In the rows, 128 means zero.
Z: rows in 4 groups, each row roughly a mix of its group's directions:
Z (180 x 13):
[[100  78  92 101  95 156 108  96 160 114 114 147 142]
 [104 168 166 101 130 144 133 111  99 127 146 107  64]
 [139 100 172 122 127  96 108  84 113  85 149 120  86]
 [101 197  98  98 160 155 123 133 146 126 153 106 119]
 [119 137 139 103 165 110 136 142 116  48 118 153 107]
 [161 178 168 136 157 121 129  93 152 129 108  82 140]
 [112 108  84 168 135 127 150 144 131 175 181 153 119]
 [109 122 151 103 153 108 180 112 104 171  81 147 116]
 [143 165 105  99 108  57 127 126 107 169 120 130 126]
 [132 147 161 112 150  91 135 163 107  73 167 105 110]
 [148 147 117 134 139  99 147 150 103 192 117 174  97]
 [121 106 141  73  62 104 134 136 114 163 136 136 113]
 [123  93  97 158  92 115 122 110  95 115 162 180 105]
 [163 133 112 170  83  87 123 111 134 148  99  84 116]
 [146  94  88 171 130  81 121 129  78 142 133 104 133]
 [120 175 108 137 164 111 130 158 159 145  65 127 140]
 [135 144 146 163 138  78 138 129  72  86 121  99 113]
 [133 147 109 173  70 111 144 147 135 155 110 160  91]
 [104 132 119 181 122 127 106 155 152 169 101 175 100]
 [125 147 111 149 128 169 146 128  99  95 151 200 129]
 [189 155 174  88 128 159 108 128 122 121 115 105 111]
 [148 102 126  68  68 129 128 160 138 138 127 157 110]
 [117  95 154 129 109 137 103 110 127 121 129 110  45]
 [144 107  67 106  87 106  98 121 155 152 100 148 140]
 [132 141 133 122  97 116 127  90 159 142  84  59 126]
 [127 131 109 107 112 128 203 101 113  90 163 110 125]
 [ 81 133  88 137 141 180 115 136 179 112 152 139 129]
 [100  86 142 100 150 147 134 108 111  69 129 117  84]
 [ 99 159 120 190 173 108 127 124 128 148 119 140 170]
 [114 128  84 125 156 117 159 134 122 177  69 113 150]
 [146 160 145 149 149  74  90 134 145 124 107 179 148]
 [171 185 169 122 161 142 118 131 154 159 151 118 140]
 [111  98  94 129 169 166 128 176 118  85 114 154 135]
 [ 96 122 136  81 140 131 139 109 122 114 125  60  86]
 [114 156 131 193 117 121 121 130 176  91 151 127  98]
 [102 138  90 165 140 123 149 151 151 155 146 162 184]
 [107 131 109 132 108 121  92 130 198 122  96 159 161]
 [165 125 105  87  86 138 140 101 153 177 120  99 109]
 [175  96  76 107 116 100 162 126 119 109 128 107 164]
 [106 120 105 202 142 135 156 144 121 166 145 158 142]
 [ 92 148 117 120 131 125 100 114 189 155 144 155 177]
 [122  91 149  84  89 148  88 107 119 143  87 147 106]
 [ 76 138 133 169 168 149 110 105 104 105 148 156  99]
 [134 157 139  50  99 136 127 127 103 134 122  95  98]
 [145 115 132 151 126 116 189  92 110  70 123 129 102]
 [150 126 129  86  95 129  73 140 104 140 126 149  73]
 [136 113 145 121 157 174 147 116 151  96 193 101 125]
 [ 83 153  84 106 179 150 121 142 144 119 167 147 116]
 [118 137 156  78  92  95 125 112 113 138 118 107  67]
 [118  96  91 170 101 103 148  83 127 161 158 134 104]
 [145  84 133  97 148 182 139 103 114 128  76 108 134]
 [165  96 129 154 143 144 123 145 116  53 160 128 129]
 [108 112 131 192 141 177 117 121 113 137 105 118  81]
 [118 172  71 116 154 106 143 110  94 148 112 147  91]
 [109 137 136  68 114 139  87 141 123 135 130  79  84]
 [150 155 135 160 155 100 187 130 105 116 140 175 146]
 [165 129 161 148 105 156 153  91  86 113 160 137  91]
 [149 145 138 121 103  82 182 165 111 124 125 107  83]
 [ 72 147 129 111  95 151 117 150 179 130 112 107 165]
 [134 127 132  65  84 135 177 103 122 119 144 150 153]
 [115 170 123 180 160 173  94 120 126 149 132 106 101]
 [135 158 147 150 146  87 114 134  58 145 117 146 158]
 [134 143  98  67  91 174 145 155 143 138 143 115 105]
 [153 116 117  72  97 121 111  86 100 143 112  86 150]
 [106 149 140 137 108  88 121 186 111  88 167 155 120]
 [ 92 170 132 136 139 141 149  78 137 170 106  85 121]
 [185 103 143 185 125 153  95 117 106  96 124 132 121]
 [127 143 183 125 138 157 105 138  87 121 153 125  69]
 [111 136 110 160 151 133 174 104  87 180 159 135 113]
 [174 157 161 106 146 152 147 112 169 114 115 148  81]
 [146 175 111 167 130 107 146 113 135 141 174 139 181]
 [142 186 128 113 127 106 176 113 109  94 159 137  94]
 [176  94 117 166 139 140  87 129  93 116 164 134 158]
 [ 86 124  89 128 150 141 130 112 163 177 168 115 161]
 [101 122 122 136  93  89 128 106  87 108  99  98 180]
 [124  92 142  98 126  81 142 120 128  74 132 180 124]
 [141 137 131 140  88  81 155 110 119 155  87  74 123]
 [185 105 193 127 133 121 144 128 130 118 130  83 136]
 [129 124 135  97  97 153 162  84 101 153 146  74 110]
 [190 116 103 133 124 129 143 104  93 105 184 113 121]
 [105 132 199  91 170 130 160 123 144 132 139 122 108]
 [144 155 166 156 208 129 109 113 117 110 128 125 127]
 [175  94  92 171 114 111 108  95 126 108  93 136 107]
 [130 176 155  97 139 132  59 113 113 140 152 110 112]
 [139  89 126 172 135 163 142  84  87 120 147 111  94]
 [157 105 137 135 118 157 150 105 113  93 128  54 118]
 [151 130 127 133 148  85 146 100 173 105 150  67 132]
 [ 94  93 109  98 129 145  80  92 122 114 122 134 180]
 [146 152 133 151 109 102 167 156 152 114 156 105  67]
 [158 147 165  74 134 158  95 164 137 112 162 142 117]
 [174 107  92 148 188 133 144 120 113 131 130 159  93]
 [145  89 111 121 107 145 138 128  55 157  91 136 137]
 [ 82 158  80 117  98 135 137 138 114  81 151  98 113]
 [115 127 126 127  53 109 137 174 122  89 131 139 104]
 [150 141 132 192 135 126  89 147 151 169  90 140 135]
 [141 112  90 148 130 124 162 109  94 144 150 198 129]
 [177 101 151 174 115 110 128 103  97 125 102 151  89]
 [138  91  79 188 153 111 123 119 142 134 100 101 148]
 [113 132 154  90 116 159 186 119 116 113 174 143 161]
 [102 151  84 141  83 100 109 116 128 132 173  85 136]
 [164 144 129 135 132  86  71 173 136 133  90 144 114]
 [154  83 117 166 171 101 142 131  80 144 100 132 116]
 [144 156 147 166  97 182 130 126 184 144 122 118 150]
 [130 181 111 127 142 110 114 142 154 106 139 201 128]
 [164 110 155 132 118  84 130 130 182 162 107 158 101]
 [ 97 140 109 169 188 114 105 138 172 138 132 123 161]
 [157 143 103 137  72 144 122  93 129 138 166 166  95]
 [167 100 143 127  73 136 138 111 107 102 162 166  97]
 [ 98 127 140  78 124 121 179 128 121 158 126  88 172]
 [163 116 139  96  89 118  76 153 146 159 153 154 150]
 [140 159 130 106 110  61 134 137 129 125 109 140  68]
 [136 160 140  63 104  71 139 135 129 128  97 140 118]
 [102  94 108 107 101 156 110  98 149 151 117  64 130]
 [125 140 143 168 176 159 131 112 136 166  92 151 170]
 [110 130  79  95 136 105 119 142 141 163 120  61 133]
 [ 72 101 136 171 133 143 106 159 148 100 118  85 137]
 [125 100 121  86 160 144 109  86 107 141 131  98 184]
 [116 162 123  58 128 148 135 143 157 120 172 133 156]
 [152 121 156 164 159  67  88 117 152 122 113 137 154]
 [128 151 124 191 103  97 118 136  73 147 123 150 148]
 [ 81 148 159  83 135 138 135 139 156 121 120 185 104]
 [ 97 111 116 132 145 154  80 100 135 123 160 131 191]
 [190 156  99  91 123 129 132 111 129 170 132 137 168]
 [156 148 153 119  99 140 124 113  81 152 152 161  72]
 [153 132 161  80  84 133 105 128  78 161 115 110 129]
 [104 124  94 153 112 151 187 156 118 157  87 146 142]
 [110 181 124  96 152  81 104 148  92 149 113 104 141]
 [171 142 119 112  91 133 132 123 171 130 151  83  80]
 [113 122 106 212 131 131 172 129 128 156 130 127 134]
 [148 104  93 144 123 158 140 135 108 198 134 164 108]
 [138 122 148 123 181 159 105 123 165 148 154 186 127]
 [127 156 114 105 146 104 122 137  79 139 138 165  64]
 [121  98  78  81 106 117 139 107 151 169 112 142  95]
 [100 117 177  99 124 177  88 143 134  93 146 116 106]
 [145 134 113 152 134  81 150 145 157 115 114 186 171]
 [134 166 198 142 139 120 133 122 119 132  97  81 104]
 [169  92 154 168 131  96  95 147 137  99 163 120 103]
 [ 96  85  86 122 110 120 155 146 152 105 167 128  85]
 [158 104 122 154 109 121  95  98 121 159 189 138 163]
 [132  68 101 100 115 142 133  97 126  66 112 136 132]
 [ 94 109 115 167 109 112 150 172 108 103 110 174  98]
 [112 184 157 142 153 101 122 142 110 175 111 147  91]
 [118 139 141 100 147 141 174 149  78 154 183 139 134]
 [131 166 170 122 132 138  88 165 109 129 154 161  81]
 [197 139 157 126 111 119 160  90 136 144  99 127  98]
 [115  98 160 156 148 118  51 125 130 132 138 161 119]
 [107 130  95 166 104  94 121 122 139 132  98 174  76]
 [119  74 109 136 127 129 152 123 175  85 162 132  92]
 [126 134 129 155 135 135  81 144 152 150 121  72 183]
 [148 106 104 146 135 141  86 135  98 103 178 180 134]
 [104 135 136 110  90 148 117 120 189 120 188 131 139]
 [107 130 137  81  97 140  74 137 156 153 110  85 115]
 [178 122 108 159 121 133 102 123 112  90 185  95 128]
 [ 80 128 155 123 149 156  88 162 146 107 140 179 126]
 [158 115 166 133  75 152  96 104 141 150 107  84 122]
 [117 156 131  63 133 109 180 152 132 102 124 102 104]
 [184 155 133 168 130 113 171 139  98 134 169 143 139]
 [146 131 132  73 118 136 125 120 146 138 183  76 158]
 [142 134 159 119 111 131 104 122  99  67 147  73 152]
 [166 127 147 151 121  72 110 115 135 145 151 136 189]
 [ 85 146 146  83 130 127 171  80 106 126 107 119  97]
 [138 129 146 111 155 138 132  92 117  70 127  82  82]
 [151 128 152 132 118 150 176 149 156  96 100  99  75]
 [112 113  97 117  86 136 108 161 147 101 174 108 175]
 [143 117 136  79  84  99 127 112 150 131 183  99 109]
 [ 68 117  81 117 159 122 146  95 123 119 115 166 106]
 [ 97 114 126  64 139  78 120 137 102 102 150 121 155]
 [128 117 100 187 153 152 139 105 125 189 132 143 146]
 [121  88 126 104 156 136  99 187 139  87 132 127 166]
 [131 138 152  90 180 165  96 110 172 130 137 129 159]
 [ 91 146 176  70 105 159 135 130 119 162 144 143 127]
 [160 161  86 126 165 171 101 105 118 130 169 144 141]
 [101 154 110 104 115 148  91 148 113 108 169 102 184]
 [157  72 122 137 100 125 186 133 114 113 110 139 165]
 [152 151 167  84 150 108 117 133 113  89 159  81 134]
 [159  98 134 181 120 124 150 105 138 100 134 107  68]
 [117 107 136 210 122 105 134 104 140 162 131 105 114]
 [123 109  85  99 154  95 115 183 144 126 115 133 175]
 [ 52  87 141 135 136 138 139 147  86 111 118 138 139]
 [ 81 170 134 147 162 110  81 134 126 176 120 130 143]]

the one row of each list that fits no group (the others fit one group, some only roughly):
    Q_577: [180 143 119 158 142 117 160 134 110 182 161 125  97]
    Q_300: [122 113 138 178 132 150 135  99 130 146 158  58 114]
    Q_677: [116 121 174  89 120 165 129 165 128 137 149 171 168]
    Q_910: [ 57 131 110  61 147 129 124 133 130 127 121 124 112]
    Q_735: [122 149 129  92 152 111 118 201 115  89 108 149 124]
    Q_553: [ 96 101 128  96 144 162  82 163 113 156 143 168 115]
    Q_584: [113 116 125  80 148 116 141 130 145  99 189  81 144]
    Q_347: [151 101 148  87 103 174 154 140 117 147 109 174 101]
    Q_34: [152  77 126  85 115 173 143 137 123  87 114 130  92]
    Q_127: [137 123 127 127  89 135 153 118 150 157 135 187 186]
    Q_255: [ 88 129 119 143  93  76 154 131 130 101  73 146 123]
  Q_347
    Q_937: [168 100 124 142 135  94 123 112  58 129 133 168 127]
    Q_291: [120  73 102 150 142 178 119 131  87 135 161 136 155]
    Q_575: [ 93 141 114 146 141 174 167 106  86  94 148 150 106]
    Q_807: [ 61 124  96 151 117 143 111 114 152 146 157  86 144]
    Q_53: [153 122 106 178  87  97  89 125 127 137 103  87 148]
    Q_385: [157  82 125 137 100 138 143 120 106 149 125 193 163]
    Q_25: [153 137 169 129 138 118  90 109  70  92 116 166 126]
    Q_405: [130 113  84 178  96 169 101 101 152 151 141 152 128]
    Q_246: [154 137 164  99 136 182 163 125  91 156 137 157 106]
    Q_10: [ 88  82  86 134  72 138 146 111 136 123 104 120 152]
    Q_869: [172 156 100 113  96 125 164 105 102 127 180 136 104]
    Q_925: [130 124  98 122  63 157 144 105 115  88 174 124 122]
    Q_875: [148 113 156 183  88 129 101 108 102 174 152 136 124]
  Q_246
    Q_576: [141 111 136 104 128 115 156 144 154  77 125  96 192]
    Q_764: [118 167 146  87 156 180 142 126 169  98 145 137 111]
    Q_944: [ 79 108 119 137 128 141 124  75 153 156  94  82 128]
    Q_285: [143 103 166 109 155 110  77  93 116 149 126 115 176]
    Q_916: [139 123 135 133 172 143  64 154 164 106  97 133 101]
    Q_652: [ 94 116 124 149 157 125 104 126 142  93  98 198 115]
    Q_992: [177  81 151  90 109 103  91 146 158 119 121 144 117]
    Q_424: [168 109  96 126  70 132 105 121 151 164 129  91 149]
    Q_521: [101 138  84 104 100 128 127 117 145 175 142 187 142]
    Q_737: [ 92 164 114  98 151 119 122 154 149  89 136 140  69]
    Q_741: [115 129 122  76 121 100  76 112 106 103 162 117 168]
    Q_252: [ 97 129 121  80 127 110 192  94 141 111 109 128 157]
    Q_946: [140  84  97  99  66 142 138 114 115 116  97 117  96]
    Q_611: [133 137 113  93  90 160 151 159 109 113 118 192 111]
    Q_756: [124 116  67 141 105 132 125  92 138 172 132  84  99]
  Q_285
    Q_524: [160 133 134 125  77  94 137  83  72 140 147 133 126]
    Q_225: [114 135 169  74  84  77 130 131 132 130 159 143 131]
    Q_330: [156 116  80  88 105 127 111 166 129  98 174 145 144]
    Q_439: [115 145 141 163 105 101 188 174 156 121 125 120 100]
    Q_601: [155 123 155  89 109  99 111 149  62  96 112 124 122]
    Q_990: [105 119  93 170 124 106 152 118 175 156  86 117  96]
    Q_833: [ 94 150 146 156  86 139  78 139 156 111 120 170 106]
    Q_337: [125 167 149 162 149 139 153 112 120 119 152  58 108]
    Q_786: [195 126 116 111 125 148 115 133 159  81 159 157 116]
    Q_646: [151 118 128 121 157 181 108 107 156 106 145 120 190]
    Q_154: [185 134 134 129 124 172 173 125 142 171 123  97 110]
    Q_463: [184  99 109 168  87 135  99 109 151 129 115 161 138]
    Q_530: [134  86 110 140  97 119 162 114 150 111 189 149 161]
    Q_299: [116 152 113 125 119 105 137 157 179 152 145 175  78]
  Q_646
    Q_377: [110 125 142 126 175 105 119 101 120  65 161 162 143]
    Q_83: [107 104 125  71  95 137 153  75 116 162 108 123 123]
    Q_416: [146 116 106 106 100 129 101 169 196 131 145 160 126]
    Q_97: [125 133 104 113 143 122 173 154 162 154  90  73 151]
    Q_773: [172  82  98  83 113 119 110  99 110  92 154 130 129]
    Q_710: [ 69 138 111 156 170 144 133 122 139 133 128  67 118]
    Q_495: [166  98 129  89 120 160 142 142 107  72 117 166 139]
    Q_59: [ 83 157 160 100 171 125 159 136  97 137 134  92 102]
    Q_490: [138 125  90 149 131 175 186 144 119 127 103 129 174]
    Q_718: [186 151 110 127  89 142 148  71 122 141 151 111 130]
  Q_773
    Q_263: [104 119 118 135 110 116 176 125 196 106 124  98  96]
    Q_873: [182 143 113 154  89 108 107 136 132 189 126 106 127]
    Q_317: [118  84 135  88 139 140 117 145 127  54 113 109 143]
    Q_848: [128 183 123 135 170  78 122 174 125 123 120 100 111]
    Q_218: [ 48 133 163 115 128 153 141 122 148 142 116  92 131]
    Q_262: [ 76 127 143 158 172 126 108 111 136 121  68 135 110]
    Q_370: [116 131  94 108 144 119 192 131 119 157 156 113 178]
    Q_805: [ 93  91  61 132 152 112 121 111 107 160 103 143 119]
    Q_390: [101 105  75 144 136 143 187 141 157 128 142 112 161]
    Q_511: [ 75 110 143 147 109 129 134 121 149 156 131  71 173]
    Q_904: [123 151 167  95 130 106  60 129  97 160 112 126 138]
    Q_559: [179 136 146 178 157 140 157 118 110 132 135 181 118]
    Q_236: [128 101 104  90 112 155 134  99 187 122 152  85 116]
    Q_117: [192 123 132  89  98 137 111 150 158 105 105 134  94]
    Q_265: [138 150 147 182 158 111  92  91 146 128 150  88 107]
  Q_559
    Q_57: [115 125  89 156 113 109  84 147  68 100 150 140 113]
    Q_31: [119 117 120 165 119 155 177 116  75 121 133 180 140]
    Q_319: [168 128 162  78 132 147 119 134  91 114  75 131 107]
    Q_631: [ 86 141 129  91 130 135 125 104 115 131 203 109 149]
    Q_50: [123 133 178  85  98 111 138 154 135  90 116 166  93]
    Q_129: [172 118 154 150 122 120  99 179 146 106 124 164 169]
    Q_321: [187 156 127 161 148  99 119 174 113 112 155 109 140]
    Q_290: [131 109 152 159 128 140 128 123  95 210 108 111 130]
    Q_538: [159 117  94 157 124 100  75 114 132  83 119 135 167]
    Q_987: [133  98 131 120  68 163 113 107  99  96 114  86 148]
    Q_481: [123 133 118 119 132 154 128 170 178 159 152 187 111]
    Q_254: [151 108 136 119  60 146  89  95 165 142 107 125 128]
    Q_433: [117  73  95 152 169 152 154 118  86 156 124 128 141]
    Q_890: [ 88  84 141 115 126 129 170 106 118 115 116  83  81]
  Q_538
    Q_303: [113 160 110 138 155 130 111 146 159 194 135 148  84]
    Q_536: [147  66 119 150  87 119 117 152 160 169 135 144 148]
    Q_250: [174 101 125 182 106 153 142  98 142 113 103 103  97]
    Q_408: [171 146 171 146 160 152 105 139 158 116  84  96 132]
    Q_142: [ 97 102  98 100  84 107 111 108 111 117 160  97 172]
    Q_352: [ 96 118 114 176 164 114 145  86 111 143  89 134 166]
    Q_908: [128 143 146 160 189 110 163 147 139  97 165 109 104]
    Q_479: [181 165 146 149 109 108  92 103 131 127 179 145 135]
    Q_866: [116 137 145 106 189 129 120 104 104  88 106  77 130]
    Q_736: [140 127 131  97  84 133 139 172 151 110 150 152  68]
  Q_303
    Q_989: [109 132 104 173 122 144 171  69 161 106 144 121 141]
    Q_867: [ 64 128 112 149 131 153 161 135  76 137 109 158 124]
    Q_222: [129 152 123 135 158 153  92 122 194 147 168 148 110]
    Q_483: [ 93  85 105  98 179 149  94 109 126  99 129 150 142]
    Q_602: [126  76 174 122 123 166  83 142  97 143 117 152 117]
    Q_654: [154  74 124 152 140 171 147 145 115 122  86 163 153]
    Q_797: [174 144 140 174 156 179 121 132 136 152 160 133  98]
    Q_283: [128 119  68 132 123 130 153  80  97 147 163 149  96]
    Q_99: [205 159 129 156 100 153  95 127 135 138 137 127 143]
    Q_695: [109 132  96 164 104  87 158 107  76 133 125 159 153]
    Q_205: [196 169 157 155 113 109 128 151 129 109 163 123 129]
  Q_695
    Q_130: [145 148 172 155 122 145 134 135 102 146 155 200 124]
    Q_436: [168 126 159 104  93 132  94  93 159 163 161 105 126]
    Q_280: [ 63 122 103 102 149 164 111 162 143 165 137 114 122]
    Q_181: [128 145 132  67 125 119 107 186 139  97 161 147 143]
    Q_484: [106 147 137 119 171 125 139 151 122  82 105 100  68]
    Q_618: [102 168 166 105 143 115 112 122 136 107 157 158  69]
    Q_909: [131 142 139  77 167 142 125 151 171 159 175 145 136]
    Q_313: [143 114 114 178  88 143 142  82 107 149  82 110 122]
    Q_546: [ 65 176 120 127 116 127 144 110 108 165 141 101  98]
    Q_817: [169  99 125  81 124 148 141 135 135  65 127 157 109]
    Q_128: [117 131 125  99 154 144  90 124 175 103 155  96  77]
    Q_286: [122 122  87 143 133 142 108 108 133 112 211 135 109]
  Q_436
    Q_477: [138 135 178 107 144 170 156 124 117  96  77  98 140]
    Q_935: [138 155 148 163 122 151 143 111 107 162 174  80  96]
    Q_147: [148  75 126  66 100 134 142 111  98 104 110 147 136]
    Q_261: [152 205 100  85 124 120 120 111 133 149 151 119 125]
    Q_984: [110 154  79 121 147 105 128 136 121 115 185  79 108]
    Q_88: [ 98 109 145 148 147 145 148 153 158 139 123 144 204]
    Q_593: [ 77 136 143 144 194 126 171 142 112 129 135 144 150]
    Q_224: [175 168 112  96 114 163 133 113 104  81 157 115 136]
    Q_918: [217 136 142 153 108 128 105 106 127 110 133 119 131]
    Q_874: [125 154 102 115 103  74 136 100 102 143 181 116 100]
    Q_748: [126 123 151 152 169 144 122 133  79 140  83 135  74]
    Q_588: [155  76 118 141  93 141 139 167 131 119  92 177 137]
  Q_748
    Q_896: [163 115 170 124 101 106 135  72 102 154 160 154 128]
    Q_566: [117  86 100 121 160 125 158 148 175  77 119 148 145]
    Q_865: [210 101 152 132 151 134 125 136 102  95 119 133 131]
    Q_625: [ 95  76  84  97 136 128 125 147 118 141 178 156 130]
    Q_556: [129 129  88  66 142 133 148 123 171 138 125  87  98]
    Q_728: [141 136  94 156 139  77 153  91 119 173 127 130  88]
    Q_411: [122 111 136  67 122 143 137 172 136 130 144 145 188]
    Q_202: [136 164  98 154 115  96 104 126 160 172 105 178 125]
    Q_798: [ 85 117 108 146 144 130  69 128 147 133 100 174  97]
    Q_272: [164 133 121 177 158 118 124 124 160 119  94  97  77]
    Q_69: [159  74 142 132 124  87 122 130 157  84 124 172 132]
    Q_839: [ 94 137 118 146 140 119 133 134 185 152  82 146  79]
    Q_624: [138 100 110 149 133 115 130 104 148  43 106 131 141]
  Q_556
